Rotation paths and how fast each direction turns (degrees each step)
Each turn is a multiple of 5 degrees from 10 to 175, or 0.
Each row of a path follows its step; steps can be skipped.
Path 1:
step 0: [  0.1 -25.1  15.4  -0.5  11.6 -26.4 -12.2  -1.9   0.2  11.6  -7.4   0.1
   2.5  -8.7  -1.0  -5.4   5.3 -31.1  -6.8  -4.9  15.2   0.7  14.9   8.1
   8.8 -24.2   2.0  10.5  -1.5  -4.2   7.5   9.5   5.0  15.5  21.2  -6.3
   8.7 -10.2  19.1]
step 2: [ 10.5   3.5  -5.5 -15.3  -1.2  14.1  -5.0  -4.2   9.8  14.5 -31.2 -15.7
  11.0 -14.3  -2.2  -8.1  -2.3   3.2  -8.6  17.6  -7.9  19.8 -15.5 -16.7
   7.8  24.7  17.1  15.5  -8.7 -13.5  11.8  -5.2  -3.2  -3.2   2.2  15.0
  -2.6  -4.7  12.5]
step 4: [-12.8  -6.0  -8.9  -4.7  26.7  -7.2  -8.7   8.8   5.0   1.9  -9.3  -4.4
  11.9 -10.0  27.2   2.9  -4.0 -20.2  -7.8   3.6   8.7  -1.0  23.1   4.1
   3.6  -0.4   2.0  -2.0  19.7 -15.4 -13.5  15.4  -1.6   7.2  20.9 -26.2
  10.7  10.1   3.5]
step 5: [ 23.9   6.5   7.4 -25.1  12.6 -10.8  -5.3  17.6   4.0 -15.6 -11.9   8.8
  13.4   1.2   5.4  -4.0   5.0  10.4  -7.5   1.4 -22.4  -7.6  -8.5  12.7
  11.7  10.7  18.1  -2.6   0.3 -18.4  -2.3  28.8  15.5   6.3  14.3   0.1
   5.0   8.9   7.6]
step 7: [-26.3   1.3  -1.1   6.7   2.1   1.4  -6.9  -6.3  -8.7  19.8   7.8  -5.4
   7.5  26.3   6.5  -5.3   6.2 -18.7   0.8 -14.7   5.6  30.9  -5.3   4.7
   8.1  13.3 -10.7  10.6  -5.6 -22.7   9.4   2.0   2.2   5.7  21.6   4.4
   9.5  19.8   4.6]
step 9: [  2.9 -29.8  -2.6   1.4  27.3  -8.6  -5.3   4.6   3.9 -10.1 -13.1  -4.7
  -3.5   1.1   0.3   0.5  -4.2  13.7 -12.3  -5.0 -30.0 -14.0  -9.8   3.1
 -14.6  -3.3  13.3  12.2  -6.2 -22.8  13.6  13.1   8.7  16.9   8.1  10.5
  -5.3 -11.7  12.3]
step 10: [ -4.0  -7.0 -11.2  -0.3  20.2 -19.5  20.4   0.1  -7.2  14.5 -25.2 -12.3
   8.6   5.8   4.4   0.9  18.6  14.9 -11.3 -12.6  10.0   7.4  12.8 -21.4
  -4.9  -6.0  -3.7  16.4   0.4 -16.6  -3.8   0.7  21.3   6.9  -5.0  -7.6
  15.4  10.2  14.1]
step 11: [ -1.5   1.4  -2.7  -7.4  -1.2  18.0  -6.1   3.6 -14.8  -1.0  -0.2 -13.9
  29.2   7.8  -3.4 -13.8  22.7  14.2  -4.6   8.3  14.4  19.3   2.1   0.6
  19.9  -5.0   0.7  -6.8  -4.6 -15.3   0.7  12.5   0.8   0.7  27.3   5.3
   9.6  25.1  14.4]
Speeds:
[ -2.3  -1.4  -1.0   4.4   1.5 -10.0  -4.3  -4.1  -0.5   1.5   6.1  -4.0
  -0.7   9.5  -3.7   2.0   5.1  -5.7   4.5   1.9  -1.3  -8.5  -4.1   0.2
  -0.5   6.1   0.0  -0.3  -3.5   3.9   3.8  -4.7   6.6   7.1  -0.3   4.0
  -1.0  -0.1   5.0]
40
[  2.8  -4.8   0.7  -6.4   4.5   6.1  -9.9  -3.1   0.0   0.0   7.5   4.6
   1.2   0.7  -2.8  -0.9   2.0  -2.9  -3.4   2.5  -5.1  -4.1   5.1   4.3
   3.6  -0.8   0.4  -3.9  -1.3  -1.0   2.9   0.3  -3.9   6.0  -3.6 -12.5
   4.1  -1.5  -4.1]
95
[ 6.9  1.4  2.7 -1.1 -4.3 -5.7 -2.3  2.4  6.4  7.7  0.2  2.6  2.9 -7.5
 -3.3  5.1 -3.6 -9.5 -1.8  9.7 -1.6  2.8 -1.4  3.2  0.1 -0.2 -7.0  7.0
  5.8  4.5  1.2  2.0  1.1  0.9 -0.7  1.5 -3.2  1.5 -3.6]
10
[ 3.0  0.7 -1.8  0.3 -9.5  4.4 -5.8 -0.9  2.1 -2.7  1.6 -0.4 -0.1 -5.5
 -1.7 -0.3 -9.0  9.0  1.6  1.8 -3.2 -5.9 -5.3  0.5  5.5  5.4  3.4  2.1
  2.0 -1.1 -6.2  2.6 -1.2  6.9 -1.0  2.8  2.5  0.7 10.2]
110
[-3.1 -4.0  5.7  0.5 -0.4  0.9 -0.2 -3.9 -3.4  4.8 -6.0  5.5  1.5  2.9
  0.5 -0.8 -6.0 -0.6 -3.3 -8.0 -1.6 -3.0  2.5 -2.9 -5.5 -5.3  3.4  2.2
  1.3 10.6  5.9  6.0 -6.3  8.2 -3.2  5.0 -2.3  2.9  1.7]
115
[ 14.2   1.2  -1.1   3.5  -2.3   5.7  -2.4   0.8 -10.4  10.1  -2.4  -1.3
  -5.6   4.4   3.9  -0.6  -2.3   2.1  -3.8  -0.7   0.9  -0.2   2.7  -4.7
  -1.2   4.2  -6.2  -2.9  -2.4  -2.0   1.3  -3.0   4.7   1.0   1.8  -2.0
  -4.6   1.7   0.7]
90
Path 2:
step 0: [ -9.9  15.2  -4.0  -9.1  -1.1   7.2   4.6  -0.1  -2.9  14.5   8.8   5.0
  28.7  -8.1  -1.4  25.1 -11.3   8.1  20.6 -18.0   1.2  -1.0 -21.1 -23.8
  19.8   5.4 -13.9  -2.5   4.9   0.6   4.2  18.9 -28.1   2.1  -0.3  -6.8
  -5.1   1.3  -0.3]
step 3: [  9.1 -19.5   2.9  -6.3  17.9   3.0   6.6  24.8  -0.9  27.9 -24.0   2.4
   5.3   1.5  13.0  10.9  -0.5  -3.5   6.3   2.8   5.1 -13.1 -14.2  13.7
   7.8  -2.6  -0.2  -4.1  35.4 -16.7  15.9 -15.3   8.4   4.8  -9.5  -4.3
  -4.5   6.0  -0.7]
step 4: [-13.1   3.8  26.3 -10.4   1.3  -0.1 -12.1  11.1  11.9  -3.2   5.0 -14.6
  -3.8  22.6   4.3 -10.8   7.3 -13.9   7.9  -8.8  -8.2  -4.2  -2.6   1.3
  18.5  -6.2 -17.2   8.2 -23.6  21.6  22.2  -8.5  16.0  14.1   6.6  14.8
   9.7 -11.9  12.8]
step 7: [ 11.9  11.2 -12.9  10.7  13.7   2.3  -0.5  -6.5  10.3  -2.5  -6.0 -14.2
  -1.7  30.5  19.1   0.9   4.8  30.1   0.2   6.1   1.4   6.5 -13.6   0.1
  -5.5   8.2   6.2 -24.1 -19.4  20.8 -12.6 -15.8 -14.2   8.6 -13.7   3.0
 -10.7  -5.3   8.6]
step 8: [ 11.2  -3.7   7.3  -4.9   4.4 -26.5  15.4  -5.3  -5.1  10.6  -7.5   8.3
  -9.3  16.5  -6.5 -11.2  14.2  -4.7  -7.6  17.2 -38.5   4.2   6.6  24.1
  18.4 -11.4  16.4   5.1  10.4 -17.0  -5.3   6.5  -8.7  -7.8  -7.6  -3.9
   6.3   3.7  -4.3]
step 9: [ -4.0  -0.7  -4.4  -5.0 -15.2   6.5  -4.7 -24.4  10.4  21.9   0.6 -14.3
  13.6  -7.5  -2.8  17.3   3.7 -11.5  -0.1  21.7 -16.9 -29.8 -15.6 -11.7
   7.8   8.5 -16.7  20.3  -4.6   6.1   8.0  -9.4   3.0  19.7   6.4 -11.8
  -9.1   5.4   4.9]
step 11: [-22.6  38.0 -15.1 -10.6  -3.6   4.9   9.3  -1.7   3.0  -3.3  -2.4   5.9
  -9.8  -5.5 -17.9  -0.3   6.1 -13.4 -12.4  -7.1   1.8  11.0 -16.0  -4.7
   6.4   4.7   5.7  12.9  -4.9  -2.1  -3.8   8.2 -10.6 -18.1 -20.0  -9.9
  21.1 -24.9   3.0]
step 13: [ 16.3  22.8  27.4 -28.5  -9.3  -7.8  -1.6  -8.3  21.8   3.7   9.9  12.0
  -9.3  10.5 -13.9  -1.3   2.0  11.8  10.9  -0.2  -3.1  21.4   7.3   1.4
  10.1 -24.6  -4.5 -13.5 -12.0   5.0   1.4  -1.7   9.7   2.7  -2.8   4.7
 -14.7  15.0  -2.3]
Speeds:
[ 5.6 -3.2  0.8 -6.5  3.4 -2.8  8.0 -4.5 -3.7  2.4  1.0 -3.7  1.4 -2.7
 -2.7  3.9  3.8  4.6  0.8  8.9 -8.1 -1.0  1.4 -1.8 -1.9  4.6  3.3 -9.9
  0.1  1.7  2.7 -0.8  5.0 -7.2  0.2  5.8 -4.9  1.7  3.9]
60
[ 4.5 -6.7 -2.7  5.1  8.1 -8.2  5.0  3.5 -1.5 -1.8  1.6  1.2 -4.7  3.5
 -0.3 -4.0 -5.5 -6.2  0.0  0.8  2.6  1.6 10.6  0.4  1.5  3.3 -2.3  0.7
  1.7 -8.8  4.1 -1.3  0.6  1.2 -3.7  2.3  3.0  8.5 -1.4]
160
[-4.1  1.8  0.2  2.2 -1.4 -5.2 -5.7 -3.6 -0.1 -1.9 -6.0  0.6  3.4  2.2
  1.4  4.4 -1.0 -4.9  3.5 -0.3 -5.3 -3.0 -0.3  6.7 -4.0  1.9 -8.3  5.6
  7.0  1.5  7.8 -3.4  6.4 -5.0  6.9  1.9  4.1  1.1  7.9]
65
[-2.9 -5.8  3.6  1.9  2.1  1.8 -2.1 -6.2 -3.2 -6.2  3.2 -3.4  0.4  1.1
  7.7 -7.0 -5.5 -0.6 -3.0  2.9 -8.7  3.3 -2.4  4.5  2.1  5.1  2.8  0.9
  1.8  5.2 -7.0 -7.3 -8.8  0.4  3.5 -1.7 -1.7  4.7  0.0]
35
[-3.3 -5.6 -6.6 -2.0  1.9  0.0 -0.4 -0.9 -2.3  1.9 -4.5 10.4  4.1 -0.5
 -6.2 -4.9  3.5 -7.7 -2.3  2.7  2.0  1.3 -1.4 -4.3  1.7  1.7 -0.4  1.6
  4.3  5.8  6.3 -3.8 -5.8  3.8  0.1  4.8 -9.9 -5.8 -1.6]
130
Path 3:
step 0: [-27.1   2.1  -3.3  10.6  24.5 -27.4  -5.4   0.9  -1.2 -16.0  -5.4  -0.8
 -17.2 -17.7  -7.5   1.8   3.0   3.5 -12.5   5.8  -3.0 -22.9   0.9  -5.8
 -19.0  22.2   3.8 -23.0 -15.5 -10.2  21.9  14.3   4.4 -16.0  -2.2   8.5
  12.8 -10.8  -4.8]
step 1: [-21.8   2.7  -5.0  17.7  10.5 -20.0 -20.6  17.1  -3.8 -10.7  -6.9 -12.2
 -26.6  14.3  -5.8 -11.2  -1.1   5.0  -5.3   2.7  -6.6  -6.3   1.8  -9.4
  11.1  -4.6  31.8 -14.6  -1.9 -20.7  16.7  -1.3   2.9   5.6 -29.2  -0.6
  14.0 -14.2   5.9]
step 6: [  5.5 -15.9  -4.6  -9.8  43.0  17.9 -22.5   5.7  13.2   3.1  22.8  -2.4
  10.3   2.6  -3.5  -8.1  -4.3  17.8  15.7   5.5   8.5   0.3  -5.6  -5.4
  14.1   0.7  -5.7  12.7 -28.9   6.5   8.9  -9.5  -6.4 -17.4 -10.0 -16.0
  -6.9   4.3  11.7]
step 7: [-20.7  -2.1   8.2 -17.5  17.4  23.9 -31.7  -3.4  19.6  -5.2   5.9   0.2
  11.2 -12.2   2.6 -24.7  10.4   8.4  27.4 -10.2  13.5  24.9  -1.1 -10.2
  -4.5  -0.6  -0.9   6.2   5.9   7.8   5.2 -16.5   4.8 -17.9  -7.7   1.4
  -7.8  -9.4  -6.9]
step 8: [-12.2 -17.2  21.1  -9.2  12.2  -6.9 -13.7 -16.1  -4.3  18.6   5.8  11.7
 -11.8  -8.7  18.9 -22.5  13.2  -4.5  18.4   1.8  15.5  22.4 -12.8   1.3
  -1.7  17.5 -22.0   8.9  19.1  -2.4  20.0  -7.0   5.7 -10.5  -9.0  17.7
   6.0   5.6  -0.9]
step 9: [  3.2  -7.0   7.8   7.6   7.4 -13.2  -6.2  12.7  -3.8  19.2  16.5  34.3
  17.3   1.1  25.2  -4.6  15.3  19.0   6.8  -9.7   5.5  11.7 -16.2   4.3
   3.0  18.8 -10.4  -6.4  14.5 -18.3  11.2  -1.3  12.8   0.7 -19.0 -13.2
  17.7   9.9   9.0]
step 11: [ -5.7 -21.6   0.8  20.8  18.0 -10.7 -22.0  -1.8 -23.0 -17.6 -20.4   1.7
   3.3 -34.1   4.2   3.0   5.6   4.8   9.1  -8.3   4.1   3.9   5.6  19.8
 -10.7   8.2   6.5 -10.9   7.0  -1.2  12.8  14.6  10.1 -14.0   9.9 -22.5
  -8.5   0.4 -13.7]
step 13: [ -0.5  -3.1   5.4  26.6  -4.0  -2.5  -0.9  15.1  -0.6  16.0  -1.6 -36.6
   0.5  -7.9  24.1  -1.7  -7.8  12.0  -3.7 -18.8 -13.5  -0.3 -21.5   2.9
 -12.9  -5.7   2.9   6.2  16.0 -12.0  15.3 -23.8 -13.5  14.4   4.0 -21.9
   5.4  -5.6 -12.2]
Speeds:
[-0.1  2.2 -7.4  5.4 -3.2 -5.2 10.6  4.1 -0.6 -2.9  3.7 -7.2  1.0  0.2
  0.7  4.9 -6.9 -4.1  3.8 -2.6  0.5  1.1  0.6  9.0 -0.9 -1.0 -0.4 -6.5
 -0.4 -4.1  1.6 -4.8  2.6 -7.0 -0.4  5.4 -0.1 -4.9 -4.5]
20
[-0.8  2.8 -5.7 -5.4  0.6 -5.0  0.1  1.9  3.2  1.4 -5.7 -5.0 -1.5 -0.1
 -0.7 -2.8 -1.1  3.6  6.5 10.2  0.8 -3.8  7.2 -7.7 -0.9 -6.3 -5.3 -3.2
 -3.6 -4.8 -5.3 -6.5 -2.6  0.7 -2.6  2.8 -2.6  2.7  7.2]
25
[  6.7   0.2  -1.5  -0.2  -5.3  -1.7  -0.6  -3.8  -5.9  -3.5   1.3  -4.0
 -13.0  -6.6   0.2   3.4  -1.5  -1.0  -1.6   2.4   1.8   3.9  -3.1  -5.9
  -2.0   3.8  -6.3   4.8   0.2  -0.2   1.5   0.1   5.8  -5.3  -1.1  -3.1
  -6.8   8.4  -3.7]
125
[ -7.0   4.2  -0.5   0.4  -3.2  -2.7  -1.1  -2.2   2.3  -0.9  -6.2  -0.8
   3.0  -8.3  -3.0   3.3  -9.8  -2.0 -15.0   2.5  -4.3  -3.4  -3.8   0.0
   3.3  -0.3   1.5   6.6   1.8  -6.2  -0.9  -1.1  -0.4  -0.8   0.2   0.1
   1.7  -2.5   4.6]
20
[-8.7  2.5  0.3  2.2  0.2  2.5 -1.6  6.8  5.8  1.2  3.9  3.6 -3.9  1.4
 -5.6 -1.3  1.2 -8.6 -0.1  4.4  4.2  2.5 -3.9  0.7  2.0 10.7 -1.2 -6.9
  2.0  0.8 -2.3 -7.1 -1.0 -1.1  7.3 -2.9 -2.0  6.2  4.2]
40
[-1.1 -5.8 -8.2  3.0  5.0 -3.0  1.7 -1.2 -2.9  5.6 -1.3  0.7 -4.8  4.8
 -3.2  1.8 -1.3 -7.0  3.6  4.8 -0.5  2.5  1.3  2.7  0.8  0.1  3.8  7.0
 12.8  0.0 -0.8  3.2  2.5  5.2 -8.2  1.1  4.8  2.9  3.7]
100
Path 4:
step 2: [-16.6  -2.5 -17.0  12.8  21.4  25.9 -11.4   4.2  -5.8  21.0   4.7  11.7
   4.2 -12.0  14.1   1.8   1.1   9.5  10.4  -1.7   7.5   6.2  25.3   1.1
 -12.9 -25.9  24.4   0.8 -20.2  -9.9  -2.6   7.1  -8.9 -23.9  -5.2 -21.6
   0.4  22.0  -6.5]
step 3: [-23.7 -18.3  -1.0  -5.3 -10.1  -2.6   3.7   8.1   5.1  -7.4  -0.9 -20.0
 -11.5  12.5 -22.3  -2.3  18.8  12.4  24.2  15.2  13.5  14.7  15.8 -15.6
 -11.1   6.3   3.5  15.8  15.6 -25.4  -2.6 -26.2  -8.4 -12.3   6.6   2.9
  -8.2 -24.8  -5.3]
step 4: [-20.4  -5.1   4.1   0.8  -9.8  -6.6  -6.2  14.4 -19.4  -8.0  -8.1  -4.0
 -23.6  -9.3 -35.0  -3.1 -16.4 -15.4   4.1  -5.4  -0.5  -2.1 -16.5   7.4
  -0.7 -13.3  -5.7 -19.9  -6.4  16.5 -35.8  16.0  12.4  -3.6  -0.8 -17.6
 -14.2   4.2 -16.6]
step 5: [ 32.4  -3.1  10.3  11.0  11.4   0.2 -13.6  12.8 -26.2  -6.9  19.7  23.6
  -0.3   5.0  12.5 -16.9  -4.4   3.3  21.8  19.4 -15.9   1.7  -0.8   2.0
  -7.6  21.7  -6.6   8.3   1.0   0.1  12.3   1.6  17.3 -21.7   2.3 -19.4
  -4.0 -11.9 -21.7]
step 6: [  9.1  -6.6  -1.1  11.0  -4.1  10.6  -5.4  -9.9 -18.5  -2.6 -26.2   0.8
 -23.2   5.8   1.8 -11.1  -5.4  -0.2 -11.5   3.5  -1.7   5.5  45.3 -20.9
  -6.2   8.2  30.8  -2.4  -8.2   8.1  -9.0   0.6 -10.9  16.1 -12.0  11.6
  20.4   3.5 -15.1]
step 7: [ 12.2   5.0 -11.3 -10.5  14.9  18.1  -0.9  18.3   1.7  13.0 -21.3 -21.2
  -2.4 -27.1 -22.4   8.3  -2.8  -7.0 -19.0  -1.0  12.2  27.7  -8.7  -4.0
 -27.2  12.6  -1.3  14.1  12.8   3.2   1.3 -22.5   2.7 -19.8   7.7 -13.5
   0.0  -1.8  -0.7]
step 11: [ 10.4 -25.1  -0.1  14.7   0.8  10.6 -22.1  -1.8   4.8  26.2 -11.1   5.8
  -8.5   7.3  -9.6  24.4  -2.4 -18.4   1.0  15.2   0.2  -2.3   8.9  -4.0
  -2.5 -10.8   3.1  29.1  -6.8  -4.1 -11.5  14.5  -2.1 -21.8  15.7 -22.4
  -2.6 -28.1 -12.9]
step 12: [  5.2  12.0  -4.1 -11.2   6.1  -7.9  -9.5 -17.9 -17.3  -6.9  -1.3 -22.7
 -24.0  -4.2   3.8 -11.5   4.2  12.3  12.3  19.7 -13.1  -6.1 -12.3 -12.9
  -9.1 -11.6  10.8   7.9   9.0  -2.7 -30.5 -36.0   2.1  11.4  -6.8  -2.7
  -2.9  -0.5 -32.0]
Speeds:
[ 5.4 -7.0  2.3  5.8 -4.0 -2.6  0.1 -3.0 -0.7 -2.3  1.8  5.6  2.8  5.5
 -1.3  4.4 -0.2  2.7 -0.5 -7.6 -3.1 -2.5  5.1 -2.6 -4.0 -0.4 -7.3 -0.8
  2.0  7.3 -6.3 -2.6  4.9  3.2  8.1 -1.9 -6.7 -1.2 -7.3]
60
[ -2.7   5.1   2.8  -0.7   4.2  -0.1  -1.2   1.6  -1.6  -2.5  -3.3  -3.6
   6.0  -1.0  -1.0   0.4   3.6  -5.2   0.9  -8.6   3.1 -10.7  -3.3   0.6
  -8.7   3.4   5.5  -3.7   1.2   0.0  -1.9  -3.9   7.2   3.7  -2.3 -10.6
   4.3   1.1   1.8]
130
[-2.3 -6.3 -3.9  4.4 -1.7  2.5 -4.0  0.2 -3.1  6.4 -9.6  7.5 -1.5 -0.7
 -1.0  5.9 -4.0 -3.3  1.7 -2.1  4.7 -5.6  0.0  2.7  3.1  1.5  2.3 -6.0
  2.0 -0.6 -7.4  8.6 -7.2  4.1 -3.6  1.7 -0.7  5.0  3.1]
160
[-0.1  5.3 -1.2  1.8  2.6 -5.8  0.1  8.6 -2.9 -3.7  0.2 11.4  1.3  5.8
  0.9 -3.4  7.2 -0.7 -1.0  7.0  0.4 -0.8  1.2  3.2  5.5  3.0 -3.6 -4.7
 -4.8 10.4  1.6 -1.6 -1.5  0.8 -0.5 -1.9  7.0  3.4 -0.4]
85
[ 8.2  4.6 -4.1 -3.0 -5.2  7.3  9.8 -2.4 -9.1  0.8 -4.1 -1.3  3.5 -0.6
  0.7 -2.9 -2.4  1.1 -5.9 -1.9  6.7  2.2  0.1 -0.7 -4.0  8.1 -2.2 -0.2
  0.0  6.4  3.5  5.7  3.5  0.6  0.5  5.1  0.9 -2.0  3.2]
40
